Here are some points:
[-2.75 -0.45  0.59  3.14 -0.29 -0.01 -1.33 -0.14]
[-2.14  1.6  -0.48  1.23  0.38  0.01 -1.35  0.05]
[-3.06  6.7  -0.23  5.36  0.3   1.24 -1.74  0.15]
[ 1.74 -1.64 -0.37 -2.04 -0.46 -0.35  1.32 -0.38]
[-1.8   1.94 -0.32  2.02  0.45  0.17 -1.24  0.04]
[ 1.46 -1.56 -0.51 -1.4  -0.21  0.25  0.46 -0.51]
[-1.74  2.04 -0.26  2.12  0.1   0.15 -1.16 -0.07]
[ 3.8  -2.57  0.45 -2.97  0.4  -0.29  2.27  0.35]
[ 2.62 -1.88 -0.37 -2.49 -0.2  -0.25  1.65 -0.28]
[ 1.31 -1.64 -0.44 -1.86 -0.43  0.14  1.06 -0.37]
[-1.89  1.81 -0.46  2.    0.1   0.21 -1.06 -0.05]
[-1.84  1.46 -0.34  0.93  0.09  0.31 -1.31 -0.11]
[ 1.45 -1.78 -0.42 -2.25 -0.35 -0.13  1.18 -0.23]
[-1.63 -1.4   0.28  1.45 -0.38 -0.25 -0.83  0.01]
[-3.27  6.76 -0.42  5.16  0.38  1.23 -1.8  -0.13]
[ 1.16 -1.42 -0.43 -1.75 -0.21 -0.03  0.77 -0.29]
[ 3.98 -2.66  0.66 -3.05  0.39 -0.6   2.24  0.27]
[ 1.7  -1.54 -0.42 -2.33 -0.32 -0.17  1.23 -0.2 ]
[-1.65  0.09 -0.21  1.96 -0.17 -0.09 -1.    0.13]
Then 10 other points, each followed by its number:
[ 3.98 -2.55  0.75 -2.83  0.28 -0.28  2.26  0.25] 0
[-3.34  5.82  0.55  5.26 -0.31  0.36 -1.58 -0.38] 1
[ 3.96 -2.49  0.55 -2.96  0.29 -0.18  2.18  0.26] 2
[-1.92  2.49 -0.39  2.81  0.38  0.   -1.05  0.09] 3
[ 2.65 -2.05 -0.1  -2.5  -0.3  -0.21  2.01 -0.31] 4
[-1.97 -1.52  1.01  0.51 -0.39 -0.17 -1.21  0.01] 5
[-3.42  6.43  0.52  5.3  -0.35  0.45 -1.8  -0.49] 6
[-2.75 -1.16  1.19  3.04 -0.43 -0.06 -1.53 -0.08] 7
[-2.31 -1.87  1.49  0.49 -0.43 -0.29 -1.42 -0.03] 8
[-2.14 -2.06  0.81  0.36 -0.34 -0.26 -0.98  0.13] 9
Which of these numbered points is nearest to each point below, looking only along the 2 directions in which the first points spread most? Its number follows each.
[ 1.45 -1.68 -0.42 -2.2  -0.28 -0.12  1.03 -0.09] > 4
[-2.7  -0.94  0.64  3.25 -0.37 -0.05 -1.17 -0.28] > 7
[-1.24  1.16 -0.5  -1.54 -0.33  0.67 -1.31 -0.17] > 5
[-2.97  5.55  0.45  5.47 -0.39  0.16 -1.72  0.04] > 1
[-1.39 -0.59  0.02  1.39 -0.33 -0.42 -0.78  0.08] > 5
[-2.77 -1.33  1.05  2.85 -0.53 -0.2  -1.26 -0.13] > 7
[-1.91  0.45 -0.29  2.06 -0.18 -0.12 -1.12 -0.29] > 7
Now 10 new points, numbered from 0 again:
[-1.93  3.2  -0.27  2.33 -0.33  0.22 -1.3   0.02] 0
[-1.75  1.47 -0.48  2.01  0.19  0.12 -1.02 -0.24] 1
[-1.92  2.13 -0.2   1.39  0.03  0.16 -1.06 -0.18] 2
[ 1.86 -1.61 -0.29 -2.08 -0.26 -0.11  1.3  -0.27] 3
[-1.91  1.73 -0.34  1.77  0.17  0.24 -1.18 -0.15] 4
[ 1.93 -1.93 -0.32 -2.33 -0.25 -0.14  1.23 -0.33] 5
[-1.77  0.95 -0.44  2.57  0.48 -0.05 -1.01 -0.04] 6
[ 3.92 -2.49  0.63 -2.76  0.58 -0.52  1.99  0.48] 7
[-3.31  5.26  0.46  5.18 -0.39  0.26 -1.82 -0.18] 8
[-1.81  1.84 -0.33  2.4   0.11  0.06 -1.06  0.02] 9
Which of these numbered points is nearest to each point below, looking only along the 2 directions in which the first points spread most? Its number follows each.
[-1.7   2.07 -0.42  1.77 -0.04  0.13 -1.3  -0.07] > 2
[-1.49  2.83 -0.28  2.19  0.24  0.05 -1.18  0.17] > 0
[-2.89  6.77 -0.32  5.15  0.25  1.2  -1.87 -0.17] > 8
[ 3.59 -2.49  0.59 -2.89  0.31 -0.48  2.16  0.26] > 7
[-1.94  2.18 -0.17  1.88 -0.13  0.18 -1.17 -0.06] > 9
[-2.02  1.2  -0.29  0.96 -0.15  0.13 -1.15 -0.23] > 1
[-1.85  1.44 -0.47  2.36  0.01 -0.16 -0.94 -0.26] > 1
